A single turn carries every row of the set below to another of its rows. Some are shown first; where does it send the rows asked next?
kag: [-29.5   8.6   7.9  -8.7  -9.5 -33.7  19.8  -8.3  14.1  -4.3  14.0   2.8
 -13.9  -6.7  30.9  24.5 -10.8]
gutep: [-17.1   4.7  19.8   3.3  27.4  -8.5 -11.4  -0.9  21.1 -12.0  23.7  -1.6
 -32.6  -4.2  30.4   8.7 -14.2]
desiv: [-28.3 -12.4  14.2  44.0   7.0 -13.5   1.0  16.1  12.3 -21.7  -8.3 -18.3
 -10.8  13.1   4.4  36.4  -2.8]
Padoz: [ -4.7  -7.9  28.4  38.2  -9.6 -28.7  11.3  -6.9  15.1   0.6  -7.3   0.7
  -8.5   6.3  -4.3   2.8  12.1]
tuzil: [-22.4  -5.9  14.0  19.9  40.6 -23.4  19.8   0.1  23.2  13.1  19.8  10.3
  -6.6 -16.7  13.4  -9.0   0.9]
Nugo: [ -8.0 -26.7  13.4  37.9 -13.7 -27.6  -2.4   5.0 -10.0   0.8   1.8   7.8
  -1.2  24.1   1.5   3.2 -25.2]
Latu: [-20.3 -16.0   7.4  41.7   6.6 -12.8  -4.5  24.3   2.3 -18.7  -1.9 -24.5
 -19.3  16.3   5.2  28.7  -0.8]
tuga: [ -4.1 -16.6  17.5  15.6   8.4 -14.0   8.6 -29.5  -9.1  -0.3 -27.4  20.3
  -7.9  22.0  21.5   8.0 -20.2]
Zafa: [-32.4  17.2  -7.3  15.5  22.6  -6.5  30.3   9.3  13.7   3.2  10.9 -19.9
  -9.0   9.3  26.6   3.7   7.7]
vopot: [-34.1   0.3  11.1  -2.2  -2.8 -30.8  29.9 -15.2  16.4  -4.1  12.0  -3.9
 -20.0  -8.9  29.6  27.6   0.4]
peled: [ -1.8  -6.6  -1.4   8.5  45.3  -6.3  -2.4 -23.4  -7.6  -1.0 -20.5  20.6
 -21.8  -5.9   8.4  17.6 -14.7]
Sufo: [-14.4 -39.6  -1.7  40.3  21.3 -21.7  -2.2   8.3  -7.2   3.9 -14.5  -0.9
 -18.9  20.5  15.8   7.3 -23.2]
Mef: [-26.7 -11.4 -11.4  17.2  10.6 -19.8   1.8   5.1 -10.8 -14.6  -3.6   4.4
 -11.2  -8.4  -1.7  47.6 -31.6]
Bozel: [-18.6  13.1  13.4  -6.9  20.4 -21.8  11.0   1.6  -1.6  -3.5  42.9   0.0
   3.7  -5.0   2.1   7.8 -23.6]
Fafi: [-23.6   7.6  21.5   0.6  28.2 -10.5  -5.3  -3.9  12.1 -23.0  25.2  -3.0
 -32.3   3.9  28.7  19.8  -5.9]
pogef: [ -3.3  -5.2 -11.1  10.9  35.2  -8.0  -5.4 -25.4  -2.0  -3.1 -13.5  21.0
 -24.2 -10.5  -1.7  15.0 -24.1]
gam: [ -1.0  -2.9  20.6  29.3   0.0  -4.2  -7.0  -7.7  -8.0 -10.4  -8.6  10.0
  -3.8  42.6  13.4   0.4 -16.8]
kab: [-20.0 -20.9  -8.4   8.2  12.5 -26.4   6.2   4.8 -20.8  -5.2  -2.3  -2.5
 -10.5  -8.2   3.2  43.1 -27.2]
kuz: [ 10.1  24.0   2.6  10.2  11.0  -2.3  13.8 -16.8  -7.2   0.7 -10.4   2.0
   4.3  20.5  -7.4  -2.9  -4.3]
vek: [-12.7  10.2   6.3  -2.0  18.1 -15.1  11.7   1.5   2.4   1.8  38.9 -16.6
  11.0  -3.5  12.6   0.4 -23.6]
tepar: [ 12.0  18.3  -3.3  16.2  19.5  -6.1  12.5 -25.1   5.2  -0.3 -11.3  -5.9
  -0.4  15.4 -11.9  -5.6 -11.1]
misan: [ -6.5  -5.7  24.6  36.9  -2.8 -26.9  20.9 -14.2  18.0  -4.4 -11.4 -11.6
   3.9  10.3  -9.7   6.6   4.7]
tigis: [ -9.8 -20.7  -9.8  16.1  15.7 -14.7  11.6  -7.2 -21.3   4.4 -26.0  -2.9
  -5.4  27.1  20.3  17.9 -31.5]
pupu: [-24.5  -9.6  14.0  19.6  34.2 -28.0  20.1  -3.2  23.0   6.5  15.2   4.3
   2.3 -19.6  27.7  -4.9   4.3]
safol: [-32.7  18.2  -4.8   9.3  26.5 -10.3  17.8  14.4  19.4  -9.3   7.1 -15.2
  -3.8  12.9  40.5   9.8   7.0]

pogef moves to tepar
Fafi moves to Bozel
Now these:
peled moves to kuz
gam moves to Nugo
gutep moves to vek

A single turn carries every row of the set below to another of its rows. Some are shown first; where does it send the rows asked next?
poz: [  8.8   9.4 -29.8  -3.0   0.5 -14.1  -0.2  21.8  10.7  -6.8  21.2   5.3
 -10.6]
zokol: [-18.9  26.7  -3.5   6.2  10.4   0.8   6.6  14.8  38.5 -32.2  18.9  -4.0
  -8.6]
Dipud: [-19.6  27.6 -12.3   4.2   8.8   0.1   4.2  11.3  42.2 -34.9  17.0  -3.7
  -3.8]
Zinis: [-19.8 -13.1  10.4 -21.6 -23.1   5.9  19.3 -20.3   4.4 -30.2  14.7  -9.2
   3.4]
Lof: [-11.1  -3.9  13.1 -29.5 -31.2 -12.0   9.9   7.3  17.2 -13.2  34.6 -23.9
  19.3]
nafa: [-16.2  -9.9  10.8 -24.6 -23.1   3.2  14.9 -23.9   5.4 -32.4  14.4 -14.4
   4.3]
biva: [ -2.3   4.6  11.2 -35.6   7.0  -9.8 -22.3 -15.6  18.5 -27.5  21.1  -6.5
  16.9]
sivi: [-45.6  -3.1 -21.3   0.4  -9.7   3.4 -13.8  11.4  29.7 -16.5  36.5  -2.3
  13.0]
pel: [-35.4 -15.2  -2.0 -22.3   3.0  -1.8  -8.9  13.8  14.6 -16.2  45.0   0.6
  16.8]
bom: [-11.4 -10.2 -16.4   5.9 -20.2 -26.6   6.0  15.9   5.9   7.1  22.4 -16.9
   1.7]
nok: [-30.4  -1.3  14.0   1.7  -0.1   4.7 -19.3 -18.0   8.2 -32.5  35.1 -18.3
 -13.0]
Bikav: [-29.7 -14.7  18.6 -21.1   8.5  -0.1 -11.1  -4.1   2.4 -27.2  43.4 -10.7
   2.0]
Das: [  4.2   7.4 -33.8   5.9  -4.8  -3.9   2.6   0.8   5.5 -17.1   8.4   6.4
 -21.5]
ninov: [-11.4  18.6  -0.4  -9.7  -9.1 -14.7   3.5  29.7  37.5 -15.0  36.0 -15.6
  14.0]
tuza: [ 16.2   1.9 -12.9 -15.5  -9.7 -20.9  -1.4  19.7  -0.9  -1.9  30.2  -4.7
  -5.3]
faz: [-20.4   8.0  -4.5  -5.7  -0.3  10.4  12.6 -21.6  21.0 -45.4   3.0  -2.4
  -9.4]
Ful: [ -4.8  14.6   7.5 -19.1  -4.0  -7.5 -30.6 -26.0  23.8 -30.4  14.1 -16.0
   7.6]
feku: [-13.2  19.8   2.9  -5.7 -12.8 -13.3   3.4  30.3  35.3 -12.2  35.9 -16.5
  11.3]
ger: [-23.0   7.3  -1.2  -3.4   4.0  11.7  17.0 -16.0  19.2 -42.2   4.9   2.3
 -12.5]
nuf: [-12.6 -27.3 -12.4 -10.5 -11.2 -19.8  15.8   3.1  -6.8  -2.3  13.0  -5.7
   3.1]
Solib: [ -9.4   2.7  -6.7 -36.2   3.0  -9.4 -18.7  -2.7  29.5 -19.7  21.2   3.8
  28.0]
Likom: [ -7.4   3.1  -6.3  15.1  19.0 -17.7   3.8   1.2   4.9 -18.1  11.3  -9.8
 -24.8]
Sutur: [  8.1  -1.5 -19.9  -3.5 -14.3  -4.4   2.2 -15.1  -7.9 -17.8   8.4  -3.2
 -22.9]
buz: [ 15.6  -6.2  -8.3 -16.1 -19.3 -15.4   0.4  -3.4 -13.6  -7.8  22.6 -10.5
 -13.4]
Gufen: [-15.6   9.4 -22.1 -20.1  -8.9  -6.3 -23.7  -8.1  38.9 -20.0  13.1   0.7
  25.0]
kazu: [ -8.5 -18.9  -6.5  -4.5  13.0 -14.4  15.5  -8.0  -9.6 -16.3   7.9  -1.4
 -15.0]
letub: [-41.4   4.6  -9.9  16.2 -10.9   5.8 -21.6  -8.2  25.6 -25.4  31.5 -15.4
  -6.3]
vabi: [-13.5  17.2 -12.6  -8.7 -13.1  -5.6 -30.1 -22.5  35.4 -25.7  10.1 -11.4
  11.6]
zag: [-14.4  -4.4  12.7 -24.6 -34.2 -10.6  11.0   8.7  14.6 -10.7  33.4 -21.3
  16.3]
mogu: [ -7.7   8.5 -13.1  20.9  -1.8 -27.4  -1.0  15.6  12.2  -2.9  18.9 -19.5
 -14.9]

Dipud moves to ninov
Gufen moves to Solib
tuza moves to buz
Now these:
Bikav moves to nok
ger moves to zokol
bom moves to nuf

